In the data rows, the value 128 means zero.
Here are some points:
[150 188 169 124 118 118 129 102 127 110 102 118]
[155 187 182 113 111 121 124 109 105 117 105 117]
[126 124 151 176 116 120 118 104 114 127 107 106]
[132 116 119 108 124 168 177 193 149 123 103 106]
[124 133 122 121 118 119 120 125 144 155 229 161]
[122 128 122  99 115 114 125 114 104 127 232 185]
[125 114 117 113 117 124 124 112 110 127 215 177]
[124 121 134 109 118 106 118 125 133 145 179 133]
[127 111 123 103 115 108 138 182 158 144  97 118]
[118 138 124 120 106 114 145 174 183 141 125 123]
[117 130 111 107 123 113 144 178 173 145 109 118]
[131 131 109 108 103 117 133 168 139 150 134 130]
[114 118 128 117 112 119 121 134 129 150 160 130]
[123 117 115 103 123 107 112 109 118 120 177 165]
[129 123 126 107 102 105 115 105 121 114 174 164]
[130 122 131 121 102 130 131 113 125 112 163 192]
[118 118 114 116 110 110 124 111 119 114 167 188]
[129 121 114 112 110 120 111 119 111 127 169 192]
[132 107 110 107 115 106 115 120 113 114 172 174]
[126 120 102 108 105 129 117 112 117 148 178 143]
[128 126 107 117 115 137 170 153 164 117 110 116]
[125 111 140 172 133 122 119 117 106 102 124 120]
[160 185 164 107 108 123 126 109 108 115 108 120]
[155 161 188 113 103 122 122  88 111 109 109 121]
[149 169 163 115 111 108 123 117 121 116  97 119]
[159 170 206 131 133 101 127 104 120 105 109 106]
[125 131 154 178 115 129 113 102 113 108 105 121]
[129 128 122 117 217 154 132 118 116 106 105 112]
[131 122 118 118 116 127 178 225 208 165 107 100]
[130 123  93 120 109 122 136 176 186 205 159 126]
[119 122 119 115 163 176 122 118 111 120 111 134]
[130 120 115 105 170 170 122 116 125 115 111 112]
[139 128 115 122 180 171 131 112 128 110  97 118]
[121 132 113 117 169 170 126 115 116 115  92 113]
[115 123 129 106 165 162 128 118 111 114 103 110]
[128 122 120 121 156 160 127 105  98 112 116 117]
[130 125 114 115 171 168 132 118 111 119 113 132]
[133 118 114 108 176 169 128 114 113 114 108 122]
[119 131 118 105 167 164 130 106 101 107 110 123]
[123 115 126 114 165 170 138 106 114 108 108 118]
[126 130 125 119 171 161 129 111 106 117  97 114]
[122 117 123 105 167 160 134 116 111 114 112 120]
[122 117 106 113 169 153 124 112 101 115 108 118]
[121 126 113 117 172 161 129 113 115 131 100 121]
[118 119 110 111 157 147 117 124 103 115 117 118]
[120 122 117 106 163 163 134 117  99 115 109 116]
[121 128 120 113 175 168 121 104 124 127 117 118]
[124 121 125 132 148 126 128 129 118 108 106 110]
[137 137 148 144 104 112 121 114 117 126 103 115]
[151 173 179 113 114 116 123 103 108 104 116 110]
Then 16 other points, each followed by its number:
[123 136 139 192 115 113 120 102 117 104 115 122] 0
[132 122 121 108 108 120 169 215 186 161 106 103] 1
[120 124 107 106 115 106 102 129 148 154 169 141] 2
[127 128 111 117 110 114 125 164 171 169 157 137] 3
[135 142 119 110 106 132 167 227 206 162  98 118] 4
[125 134 116 135 145 181 150 151 123 117 103 119] 5
[114 119 112 197 133 116 119 111 118 110 104 112] 6
[129 155 161 121 109 110 113  88 103 123 113 113] 7
[145 135 160 117 103 132 112 108 118 107 121 109] 8
[132 124 106 178 143 121 115 110 107 115  97 124] 9
[111 122 104 104 129 180 161 151 134 120 104 111] 10
[131 133 124 110 114 126 172 250 216 150 114 116] 11
[139 123 110 124 112 116 115 154 163 181 206 152] 12
[115 124 117 121 108 107 147 166 182 161 128 127] 13
[118 117 125 132 156 120 115  93 123 118 119 113] 14
[123 111 109 167 137 111 131 102 123 126 111 113] 15
Which three of these numbered points are nearest to each point below, ignoring the 2 directions in which the first points spread most? Their numbers follow each, nearest first.
[139 141 183 148 114 105 111 105 114 120  94 118] > 7 1 8
[113 121 127 188 122 114 112  99 107 116 107 114] > 6 0 15
[122 128 119 112 114 120 154 218 168 148 110 121] > 1 4 11
[129 154 198 134 105 127 113 100 110  98 117 113] > 8 7 1
[123 122 122  98 131 162 155 127 122 119 115 114] > 10 5 1
[122 127 120 110 114 129 108 130 135 161 249 181] > 12 3 5
[122 117 120 117 114 121 113 105 133 145 221 180] > 12 3 2
[128 141 152 177 110 105 119 118 112 126 104 126] > 0 6 9
[130 115 116 111 111 120 136 207 206 186 145 119] > 3 12 13
[116 124 123 162 133 114 105 106 125 121 104 121] > 15 9 6
[136 129 175 149 119 119 118 108 113 116 108 116] > 8 1 7
[117 124 120 136 172 138 122 112 116 115 104 121] > 14 2 3
[126 133 161 177 111 112 114 108 119 119  99 113] > 0 6 7
Here are 16 other points, each followed by its number:
[131 134 156 136 127 119 119 108 119 109 108 116] 0
[117 113 100 138 167 121 116 113 113 126 117 119] 1
[127 127 104 115 118 124 120 104 116 130 209 180] 2
[132 116 109 133 113 112 120  99 118 115 198 224] 3
[129 119 113 124 113 127 149 209 207 154 116 114] 4
[133 120 110 155 181 142 118 115 107 108 103 124] 5
[120 118 112 149 140 114 133 106 127 111 107 124] 6
[133 115 130 118 130 159 129 131 129 115 119 124] 7
[121 118 123 114 151 145 120 119 101 108 105 113] 8
[119 133 118 169 126 120 114 104 114 125 108 121] 9
[124 121 166 173 111 111 121 111 121 120 103 132] 10
[117 113 118 114 189 145 113  99 110 120 101 120] 11
[142 127 121 116 186 148 125  97 108 109  97 111] 12
[130 117 116 114 134 177 148 116 119 112 110 114] 13
[133 131 123 146 146 120 118 111 119 119  93 116] 14
[128 138 116 162 133 113 128 118  98 117 118 119] 15
Which three of these numbered points are nearest to each point below, ignoring the 2 directions in which the first points spread most? Their numbers follow each, nearest first.
[129 124 140 144 113 116 116  98 102 133 109 125] > 14 0 9
[123 119 118 114 133 189 158 144 122 126  93 125] > 13 7 2
[119 129 109 116 121 117 153 215 189 162 127 118] > 4 0 8
[133 128 106 116 170 139 117 101 114 107 110 103] > 12 1 8
[115 127 115 112 103 111 105 113 123 114 207 239] > 3 2 7
[136 121 103 105 128 162 158 144 134 110 110 119] > 13 7 8
[105 119 107 112 114 121 115 110  90 115 186 241] > 3 2 11
[132 124 113 138 156 117 136 103 106 104 104 104] > 6 14 15
[122 125 107 135 202 139 115 111 110 108  96 118] > 1 5 11
[138 129 164 132 100 105 128 110 111 108 112 123] > 0 10 4
[120 126 129 145 140 118 124  97 119 120 111 125] > 14 6 9
[142 119 117 145 159 131 128 105 106  99 107 104] > 6 14 5
[124 108 123 182 140 101 128 103 110 108 105 114] > 6 9 15
